Each path below is one point turned by a fixed rotation once a step. After each direction that follows a path, write how fast that rotation turns it, in degrees a step (0 if it stays still).
Each turn is a multiple of 5 degrees from 10 to 175, or 0.
Each row of a path follows its step; steps can be skipped.
Path 1:
step 9: [ 1.73 -1.98  1.58 -1.40  1.37  0.60 -0.41 -2.79 -0.28 -0.92  0.98  1.80
  0.61  0.18  1.01 -3.76  0.08 -1.30  0.33  0.30 -1.04  2.77  1.35  0.24
  1.48 -2.49 -0.58 -1.45 -0.26  0.50 -0.30  0.09 -1.55 -0.65  0.75 -0.13
  0.40  1.43  1.68 -0.33 -1.19 -3.54  4.07 -1.24 -0.12  1.49  0.77 -0.04
 -0.30]
step 12: [-3.92  1.73 -0.58 -1.28 -1.16 -1.20  0.09 -2.01  1.20 -2.28  1.02  0.77
 -1.20  1.46  2.19  0.37  0.37  2.84  0.62  0.11 -1.36  1.54  1.46 -1.22
  1.40 -4.03  1.96  2.22 -0.30  1.37  0.20 -0.22 -1.23 -0.18  1.21  0.47
  1.78  0.62 -1.22 -0.76 -1.43 -0.33  0.56 -0.10  0.12  2.30  0.05  1.98
 -0.52]
step 13: [ 0.46 -1.41 -0.72  1.07 -0.86  0.58  1.52 -0.94  2.63 -1.42  0.49 -2.58
  0.78 -0.15 -2.03 -1.16 -3.06  0.03  2.79 -0.83 -0.53  0.39  1.27  0.41
  1.89  0.88  3.13  0.00 -2.33 -1.81  1.03 -1.09  0.65  0.37  0.53 -1.59
 -2.70  2.07  0.05 -0.42  0.43 -1.32 -0.21 -0.41 -0.41  0.81  0.14  0.13
 -3.94]
step 14: [ 0.64 -2.59 -0.20 -0.28 -0.99 -2.55  0.22 -1.58 -2.17 -2.08 -2.87  2.12
 -0.80 -0.32 -1.61 -2.37 -1.04  2.51  1.26  0.61  0.77  1.70  0.54 -0.44
 -1.32  1.16 -1.78  1.86 -1.13 -1.49 -1.75 -2.85 -1.01 -2.47  0.55 -1.41
  1.68 -1.31 -2.44  0.32 -0.94 -0.18  1.49 -0.05 -0.57 -0.56  0.43 -0.26
 -0.59]
step 17: [-1.60 -0.74  2.07  0.05 -2.20 -0.28  1.78 -0.27 -0.26 -3.98 -3.34  0.58
 -0.48 -0.43  2.17 -2.49  0.55  1.10  0.97 -0.14 -0.09  1.94 -2.47  0.78
  3.58  1.19 -0.15 -1.38 -0.72 -0.23  0.89  0.71 -0.68  0.16 -0.17  0.33
  1.89 -0.95  0.96 -1.73  1.80  2.04 -1.32  0.58  0.33  1.33  0.05 -0.66
 -2.05]
step 26: [-1.39 -1.34  2.08 -0.57 -0.58 -0.42 -1.34  0.03  1.99 -0.83  0.48 -2.27
  1.11 -2.73 -1.17  0.58  0.13  0.08  1.62  1.44 -0.07  2.18  1.87 -2.50
  4.71  0.51 -2.76 -0.82 -0.53  0.31  1.05 -1.54 -0.28 -0.18  1.15 -3.07
  1.00  0.84 -1.85 -2.11  0.05  0.91  1.61 -0.26  0.24  0.46 -0.92 -0.15
  0.36]
step 33: [-1.11  0.69 -1.00  0.88  0.67 -0.93  0.51  0.30 -4.13  0.07 -0.81  0.48
  0.20 -2.13  0.00 -0.41  0.08  1.84 -0.52 -1.85  0.62  1.19  0.40 -3.73
  0.83 -0.02  0.66 -0.11  1.04 -2.20 -0.38  2.72 -0.14 -0.98 -2.52 -1.38
 -0.38 -0.65 -0.48  2.93  1.65 -2.10 -2.10 -1.91  0.43 -1.62 -0.32  2.41
 -1.03]
step 35: [-1.86  0.98  2.07  1.26  3.32 -1.51  1.22 -1.37 -0.61 -0.15  0.98  1.40
  1.57 -2.47  1.67  0.64  1.09 -0.68  1.66 -1.27 -1.53  2.06  2.97 -0.81
 -0.62  2.27  0.53 -1.02  0.49  1.81  1.33 -0.50 -1.17 -0.07  1.28 -0.15
 -1.35  1.59 -0.49 -0.77  0.34  2.07  0.43 -0.51 -3.53 -2.56  0.86  0.17
 -0.90]
step 39: [-1.01  1.11 -0.37  1.48 -0.17 -1.47  1.22  1.32 -1.87 -0.49  1.67  0.17
 -1.71 -2.15  0.25 -1.25 -0.28  1.29  3.61 -0.72  1.01  0.53  2.41 -2.35
  1.80 -1.00 -0.64  0.88  0.13 -0.77  0.16  1.42 -3.15 -3.23 -1.21 -2.25
  1.42 -0.48  1.11 -0.36 -1.40 -2.69  1.35 -1.27  1.38 -0.16  1.80  0.44
 -0.89]
Directions:
[ 0.75  0.39  0.28  0.32 -0.09  1.33  0.02  0.53 -0.12  0.25 -0.24 -0.99
  0.12  0.32  0.07 -0.39  0.14 -0.48  0.40 -0.16 -0.04  0.51 -0.02  0.11
  0.72  0.28 -0.59 -0.13 -0.34 -0.42  0.38  0.62  0.27  0.50  0.51 -0.15
  0.19  0.50  0.06 -0.65 -0.50 -0.48  0.88 -0.30  0.30 -0.37  0.17 -0.51
 -0.38]
170
[ 0.52 -0.28 -0.74  0.23 -0.31  0.64  0.76 -0.74 -0.03  0.34  0.50  0.19
 -0.05 -1.00 -0.01  0.11 -0.26 -0.67  0.45 -0.07 -1.08 -0.58  0.55  0.12
  0.43  0.07  0.21 -0.24 -0.68  0.43  0.15 -0.31  0.15  0.18 -0.03 -0.28
  0.29 -0.09 -0.18 -0.64  0.10  0.24 -0.43  0.86 -0.63 -0.43 -0.54  0.01
  0.19]
115
[ 0.48  0.01  0.20 -0.96 -0.05 -1.02  0.17 -0.61  0.19  0.12 -0.36  0.00
  0.46  0.17 -0.03  1.07  0.20  0.29  0.73 -0.52  0.13 -0.08  0.10  0.73
 -0.60  0.23  0.16 -0.86 -0.43 -0.32  0.22  0.11 -0.39  0.30  0.01  0.18
 -0.26  0.03 -0.71 -0.19 -0.78 -0.50  0.40 -0.06  0.03 -0.18 -0.78 -0.38
 -0.51]
65
[-0.98  0.85  0.37  0.24 -0.84  0.12  0.05 -0.62  0.16 -0.37  0.13 -0.43
  0.05  1.14 -0.22  0.28 -0.02 -0.50  0.01  0.10 -0.10  0.51 -0.38  0.29
 -0.71  0.12  0.03  0.47 -0.44  0.20  0.20  0.59  0.03 -0.29  0.40  0.13
 -0.56  0.13 -0.30 -0.69  0.21  0.23 -0.53  0.87 -0.86  0.00  0.36  0.20
 -0.26]
60
[ 0.24 -0.68 -0.26 -0.49 -0.84  0.31  0.54  0.10 -0.22  0.05  0.66  0.38
 -0.19  0.40 -0.70 -0.52  0.06  0.23 -0.03  0.02  0.03 -0.05 -0.75  0.55
 -0.63 -0.14  0.20  0.39  0.11  0.17  0.24  0.01  0.35 -0.67 -0.03  0.02
 -0.21  0.66  0.71  0.02 -0.66 -0.16  0.94 -0.52 -0.43 -0.33 -0.66  0.43
  0.94]
160
[-0.28  0.14 -0.20 -0.31 -0.07  0.33 -0.31  0.30  0.29  0.48  0.04 -1.00
 -0.49 -0.52 -1.13  0.45 -0.67  0.15  0.58 -0.32  0.09  0.56 -0.03 -0.36
  0.26 -0.12  0.19  0.50  0.31 -0.63 -0.82 -0.43 -0.49 -0.34  0.04  0.35
  0.27 -0.54 -0.40  0.00  0.17 -0.33  0.25 -0.09 -0.45 -0.30 -0.49  1.15
 -0.41]
55
Path 2:
step 8: [ 3.32  1.18 -0.45  2.95 -1.60 -3.23 -1.29 -0.34  0.61  1.49  1.59 -1.22
  2.36 -1.73 -1.03  1.53 -0.80  0.79 -0.52 -0.82  0.93  1.60  0.74 -3.25
 -0.38 -1.18 -0.10 -0.24  1.60  0.96  1.17 -1.62 -0.43 -1.07 -2.31  1.60
  0.45  1.70 -3.01  0.95  0.13  0.22 -1.04  1.75 -0.41  0.08 -0.86 -0.79
  4.92]
step 14: [-3.16  2.73  2.95 -0.02 -1.07 -2.56 -0.80  1.39 -1.81  0.14 -0.78 -1.58
 -0.69  0.41  1.09  1.23 -1.80 -0.20  0.36 -0.43  0.64 -0.02  2.12 -3.33
 -0.67 -0.95  1.94  2.49  0.68 -1.47 -0.85 -0.23  1.59  1.47 -1.02  0.23
  3.88 -2.82 -0.43  0.86  2.13 -1.13  1.20  2.55 -0.24  0.30 -1.14 -2.51
  0.33]
step 16: [ 2.04 -1.74 -0.26  3.10  0.69 -0.90 -0.24  0.33 -1.42  1.78  0.46  1.39
  2.80 -4.30 -0.17 -1.72  1.27 -2.37 -0.77 -0.38 -1.30 -1.92  0.66  0.68
  2.05  0.02 -0.49 -0.03  0.07 -0.07  0.52 -1.58 -1.86  1.10 -0.14  3.69
  3.88  1.66  2.86  1.70 -0.67  0.93 -0.03 -1.78  0.01  1.98  0.02 -0.75
 -0.32]
step 18: [-1.58 -1.92 -3.60  1.24 -1.94  2.81  4.36  1.34 -2.84  3.08  1.85 -1.96
  0.95  2.35  1.03  1.39  1.16 -0.21 -0.59  0.06 -0.68  2.04  1.01 -0.10
 -0.94  0.49 -1.56  0.09 -0.34  0.83  0.38  2.34  2.34 -0.21  0.34  0.06
 -1.60  1.35  1.08 -2.09 -0.70  0.44 -0.42 -0.43  0.43  0.13  0.52  2.10
  2.43]
step 21: [ 3.11 -2.06 -2.50  1.30 -1.79 -1.52 -1.56  2.07 -4.65  0.24 -1.03  0.05
 -0.02 -1.17 -3.26 -1.25 -0.39 -1.91  1.29 -1.49 -1.60 -2.27  1.21  2.14
 -0.37 -1.58 -0.76  0.43 -0.38  1.70  2.37 -0.37 -1.14  1.58 -0.09 -0.86
  1.89 -1.83  0.11  0.54  0.81  0.65  0.96 -1.12 -0.58  2.13  2.68  0.70
 -0.01]
step 26: [ 2.54 -1.29 -2.13  1.84 -2.85 -0.32 -0.84  0.09 -2.23 -2.51  0.03 -1.39
  0.79  2.30 -1.93  1.56  1.70 -1.91  1.07 -0.29  0.55 -1.98  0.47 -0.82
 -0.90 -2.93 -0.30 -0.93  1.60  2.52 -0.20 -1.14 -0.38  1.86 -0.33 -2.05
 -0.93  1.14  0.10 -1.55 -0.84 -1.99 -2.33  0.83 -1.66 -0.48  3.41 -1.87
  2.43]
step 27: [-1.84 -2.41  0.23  0.95  0.33 -0.59  0.63  0.49  1.98 -0.57  0.19  0.32
 -1.10 -1.73 -1.14  1.12 -0.91 -2.50 -0.40 -0.20 -0.20 -1.44 -1.54  0.49
 -1.54  1.73  1.49  0.94 -1.76 -1.93  2.49 -2.23  0.24 -0.24  1.95 -2.37
  2.86 -0.62  2.24 -0.53  1.25 -2.98 -2.85  0.33  2.17  1.66  4.24  0.05
 -2.01]
step 28: [ 0.34  1.01 -0.19 -0.35 -1.05  0.81 -0.66  1.24  0.15  0.18  1.56 -0.05
  0.47  3.26 -0.03 -2.05 -0.99 -1.52  0.26  2.19  0.29 -0.59 -1.99 -0.43
 -1.20  3.79 -0.43 -2.00 -2.93 -0.41 -0.64  2.18 -3.66 -3.30 -2.52 -1.95
  1.82  0.35 -1.58 -0.45 -2.52 -1.52  1.39 -0.99  1.67  1.70 -0.49 -0.94
 -1.89]
step 33: [ 2.58  0.08 -2.36  2.83  1.15  1.53  0.19 -0.10  2.41  2.43 -0.41  0.73
 -0.08  1.96  1.69  0.36  0.19 -1.00 -1.74  0.68 -0.61 -3.19 -0.14 -1.04
 -1.96  3.32  0.40 -2.90 -1.43 -1.01 -0.22 -1.41 -1.96 -1.66 -2.14 -1.65
 -0.97  1.27  1.00  3.94  0.32 -1.43 -0.52 -0.93  0.17 -0.26 -0.53 -0.34
 -2.79]
Directions:
[-0.59 -0.11 -0.21 -0.37  0.43  0.85 -0.70  0.50 -0.21  0.21 -0.40  0.17
  0.16  0.32 -0.08  0.17  0.46 -0.24 -0.01  0.19  0.98  0.12  0.26 -0.27
 -0.33  0.33  0.29 -0.84  0.58 -0.26 -0.45 -0.33 -0.31 -0.44 -0.20 -0.38
  0.04 -0.55 -0.34 -0.48  0.78  0.00 -0.23 -0.59  0.22 -0.48 -1.00 -0.63
 -0.74]
135
[ 0.49 -0.20  0.03 -0.62 -0.03 -0.51  0.58  0.10 -0.22  0.24 -0.06 -0.55
 -0.20  0.51 -0.02  0.69 -0.17  0.47 -0.79 -0.53 -0.22 -0.15 -0.04  0.15
  0.24  0.09  1.11 -0.61  0.48 -0.60 -0.01  0.02 -0.05  0.88 -0.23 -0.73
 -0.72  0.17  0.57 -0.03  0.24 -1.18  0.25 -0.46 -0.13 -0.04  0.06 -0.25
  0.30]
55
[-0.15 -0.07 -0.57  0.59  0.46  0.21  0.17 -0.02  0.07 -0.67  0.19 -0.55
 -0.39  0.16 -0.23 -0.80  0.47 -0.22  0.64 -0.44  0.57  0.68  0.29  0.03
 -0.40 -1.05  0.12 -0.47 -0.09 -0.35  0.23  1.01  0.52  0.34 -0.37 -0.22
 -0.28 -0.47  0.33 -0.08  0.61 -0.27 -0.07  0.36 -0.81 -0.25  0.53  0.65
 -0.24]
125
[-0.65  0.22 -0.20  0.15  0.64  0.02 -0.45 -0.28 -0.02 -0.05 -0.27 -0.44
  0.29  0.02  0.44  0.19 -0.77  0.23 -0.30  0.23 -0.64 -0.37 -0.34 -0.40
  0.00  0.36 -0.29  0.31 -0.30  0.27  0.32  0.09  0.76  0.57 -1.44  0.48
  0.04 -0.07 -0.72 -0.88  0.34 -0.22  0.55 -0.23 -0.38 -0.91 -0.13  0.16
  0.30]
70
[-0.49  0.42 -0.60 -0.03  0.48 -0.06 -0.14  0.12  0.13 -0.54  0.58 -0.29
  0.17  0.61 -1.01  1.08 -0.06  0.59  0.16 -0.64 -0.33 -0.12 -0.11  0.34
  0.46 -0.09  0.00  0.55  0.34  0.36  0.15  0.13  0.08 -0.02  0.11 -0.33
  0.75  0.13  0.02  0.45  0.03  0.36 -0.70  0.42 -0.95  0.28 -1.08 -0.27
  0.02]
65
[ 0.74 -0.44  0.33 -0.01 -0.22  0.33  0.46 -0.18  0.59  0.26  0.04  0.02
 -0.21  0.49  0.85  0.13  0.89  0.39  0.36  0.38 -0.21 -0.44 -0.39  0.77
 -0.39 -0.12  0.06  0.39  0.18 -0.43  0.18  0.21 -0.39  0.51 -0.51  0.46
  0.70 -1.08 -0.05  0.39  0.56  0.49 -0.44  0.12 -0.01 -0.53 -0.12 -0.64
  0.68]
40
Path 3:
step 9: [ 1.98  0.39  0.70 -4.24  1.69 -2.18  0.66 -1.25 -2.64 -1.76  0.95  0.87
 -0.43 -0.27 -2.27 -0.47 -0.63  1.64  0.15  0.47 -1.66  0.58  1.73 -2.21
 -0.43 -0.52  0.59 -0.65  1.18 -1.48 -1.42 -0.52 -1.95  1.35  1.33 -0.29
 -0.11  0.49 -0.52  1.00  0.85  0.58 -1.42  0.68 -0.67  1.41  1.35 -2.28
  0.86]
step 10: [ 2.16 -0.28  0.32 -1.72  2.20 -0.65 -0.38 -0.36 -0.94  0.73 -1.52  0.89
  0.48  2.02  0.32  1.66  0.23 -0.17 -0.24 -2.42 -1.73 -0.72 -0.02 -1.96
 -1.05  0.05 -0.75 -3.58  0.02 -0.37 -0.39 -1.74 -3.29  3.15  0.07 -0.30
 -0.52  0.47 -0.87 -0.08  0.39  0.91  0.82 -1.21 -2.70  0.31  1.38  1.60
  1.15]
step 22: [-1.25  0.66  0.18 -0.56  1.22  1.45  2.89  0.38 -2.06  0.63 -0.24 -0.11
 -1.52  1.74 -0.18  0.27 -0.87  0.60  1.27  2.07 -2.59  2.69  2.85 -0.49
 -1.86 -2.72  1.59 -1.07 -0.49 -0.68 -2.05 -1.13 -0.48  1.37 -0.25  0.96
  1.51 -1.14 -0.57 -0.02 -2.08 -1.07 -0.14  0.99 -1.10 -1.17  2.16  0.04
  0.34]
step 23: [-1.75 -1.46 -0.09 -0.98  0.42 -0.19  0.76 -0.03 -2.05 -0.93 -3.25  0.70
  0.69  0.08 -1.36  2.37  0.19  0.34 -0.17 -1.05 -2.28 -1.26  3.07 -1.42
 -0.23 -1.52  2.45 -0.41  0.05 -1.53 -1.75  0.92 -0.14  2.94  2.07  0.40
  0.64  0.41 -1.10  1.06 -0.61 -0.33 -2.46 -0.50  0.65 -0.34 -0.01  0.59
  2.42]
step 25: [-1.30  1.10  0.79 -2.22  0.76  0.79 -1.04 -0.49 -2.08  0.61 -0.27  1.45
 -1.12  1.08 -1.51 -0.69 -0.82 -0.26  1.44 -0.98 -2.41 -0.43  0.66 -2.02
 -0.75  0.53  1.80 -2.01  0.20 -0.48  0.18 -1.10  0.11  1.18  3.49  0.44
 -0.96 -1.02 -0.12  1.16  0.02  2.85 -1.28  0.87 -1.19  1.38  2.70 -0.60
  2.90]
step 27: [ 0.10 -0.79  1.94 -1.20  0.58 -1.22  1.15 -1.50 -4.17 -2.06  0.78  1.98
 -0.85 -1.49  0.44 -2.21 -0.33  1.72  0.25  0.67 -0.53  0.00  0.83 -0.88
 -0.54 -1.53  1.26 -1.66  0.65 -1.00 -0.25 -0.66 -1.67  2.29  1.25 -2.29
  0.77 -0.17 -0.93 -1.07  0.58 -0.06 -1.14  1.77 -2.23  0.45  2.20 -1.22
  0.82]
step 33: [-0.40 -2.70 -0.56  0.98 -0.17 -2.70  1.38 -2.13  0.18  0.26 -1.90 -0.15
  0.94  2.93  0.82  0.19 -1.72 -1.37 -0.62  0.04  0.63  2.81  1.45 -1.01
  0.13 -2.01 -0.96 -1.55 -0.35  0.96 -0.56 -1.08 -1.78  2.60  0.23 -1.05
 -2.60 -1.38 -0.04 -0.03 -2.08  1.53  0.00  1.26 -0.40  0.33 -0.87  0.57
  0.96]
step 35: [ 0.78 -1.63  0.63 -1.76  3.32 -0.61  0.07  1.31 -0.26  2.82 -1.01  1.78
 -0.62  1.76  0.25  0.17 -0.31  1.77 -0.53 -0.36 -2.08  1.71  1.93 -1.33
  1.11 -2.15 -2.01  0.42 -1.84  0.62  0.23 -0.98 -0.24  0.96 -1.03 -1.52
 -1.40 -0.78 -1.48  1.66 -1.58  2.06  0.16  1.81 -0.30 -0.56 -0.36  2.10
  0.48]
step 36: [-0.36 -2.56  3.14 -0.35  0.50 -1.34 -0.90  1.41 -0.42  0.86  0.36  1.76
 -1.31  2.24 -0.37 -1.24 -0.38  0.34  0.40 -0.08 -1.92  1.30  1.38  0.51
 -1.48 -2.62  0.62 -2.08  0.36 -0.96  0.29  1.87 -0.09  2.13 -0.63 -0.14
 -0.31 -2.13  0.11 -1.75 -2.05  0.62 -2.58 -0.13  1.68 -1.41  1.04  1.95
  0.22]
Directions:
[-0.13 -0.25 -0.43  0.74  0.77 -0.07  0.25 -0.48  0.22  0.36  0.30 -0.36
  0.04  0.31 -0.33  0.26 -0.23  0.46 -0.22  0.37  0.67  0.76 -0.06 -1.12
 -0.80 -0.29 -0.47  0.22 -0.32  0.46  0.26 -0.46 -0.10 -0.47 -0.74 -0.04
 -0.42 -0.61  0.18  0.04 -0.28 -1.20  0.13  0.13 -0.34 -0.07  0.60 -0.17
 -0.12]
160
[ 0.18  0.01 -0.62 -0.01  0.67 -0.61  0.29 -0.22 -0.92  0.17  0.02  0.70
 -0.02  0.30  0.12  0.72  0.22  0.22 -0.86  0.42  0.45 -1.19  0.28  0.42
  0.36 -0.04 -0.02 -0.14  0.29 -0.55  0.22  0.06  0.16 -0.70 -0.56 -0.77
  0.11  0.88  0.55  0.42  0.18 -0.06 -0.40  0.44  0.13  0.23  0.36  0.13
 -0.22]
100
[-0.17 -0.12 -0.32  0.63 -0.12  0.02  0.01 -0.77 -0.77  0.87 -0.22  0.12
 -0.22  0.48 -0.24 -0.71  0.00 -0.72  0.41  0.18  0.63 -0.59 -0.90 -0.02
  0.16  0.45  0.97  0.39  0.33  0.38  0.40  0.03  0.12 -0.10  0.77 -0.40
 -0.85 -0.36 -0.05 -0.01 -0.09  0.29  0.20 -0.03 -0.50 -0.60 -0.43 -0.40
 -0.03]
55
[ 0.22 -0.31  0.17  0.73 -0.61 -0.53  0.98  0.18  0.61 -0.49 -0.08 -0.02
  0.84  0.77 -0.37 -0.79  0.66  0.90 -0.56  0.24  0.46 -0.33  0.42  0.32
 -0.41 -0.02  0.57  0.14 -0.04 -0.26 -0.28 -0.04 -0.08  0.07  0.66  0.70
  0.43 -0.06 -0.04  0.75 -0.10 -0.12  0.13  0.52 -0.22  0.07 -0.24 -0.30
  0.19]
100
[ 0.02 -0.75  0.10 -0.23 -0.01 -1.08 -0.20  0.28  0.75  0.09  0.21 -0.01
  0.33  0.22  1.16 -0.39  0.08  0.15 -0.03  0.17  0.68  0.70 -0.18 -0.70
  0.86 -0.09 -0.24 -0.18  0.96  0.10  0.03 -0.31  0.32 -0.23  0.18 -0.10
 -0.18  0.54 -0.17  0.06 -0.33  0.68 -0.11 -0.61 -0.25 -0.27  0.13  0.31
 -0.90]
20
[ 0.28  0.62 -0.15 -0.19  0.28  0.52  0.05 -0.10 -0.59  0.01  1.12 -0.01
 -0.27 -0.58  0.79 -0.21  0.41 -0.06 -0.69  0.41 -0.23  0.69  0.70  0.00
  0.45  0.26  0.23  0.18  0.10  0.25 -0.33 -0.74 -0.54 -0.26  0.76  0.07
 -0.65 -0.23 -0.24  0.64 -0.42  0.13  0.51  0.95  0.16 -0.09  0.01  0.51
  0.34]
140
[-1.16  0.26 -0.12 -0.72  0.35  0.41  0.22  0.03  0.27  0.05  0.16  0.31
  0.13  0.27  0.25 -0.59 -0.29  0.14  0.29 -0.24 -0.29 -0.21  0.55  0.31
 -0.08  0.40 -0.92  0.16 -0.55  0.18  1.04 -0.43  0.80 -0.43  0.38  0.11
  0.33 -0.24  1.06  0.40 -0.38  0.38  0.07  0.23 -0.71  0.02 -0.37 -0.41
 -0.39]
80
[ 0.34 -0.52  0.34 -0.80 -0.54 -0.44 -0.55 -0.22 -0.80  0.27  0.44 -0.51
  0.89 -0.23 -0.36 -0.09  0.27  0.08  0.34  0.28 -0.26 -0.01  0.25  0.65
 -0.54 -0.57 -0.30  0.13  0.78  0.19 -0.05  0.11  0.16 -0.50 -0.21  0.55
 -0.80  0.36  0.89 -0.18 -0.66 -0.64  0.21 -0.38  0.18 -0.11 -0.57 -0.17
  0.44]
145
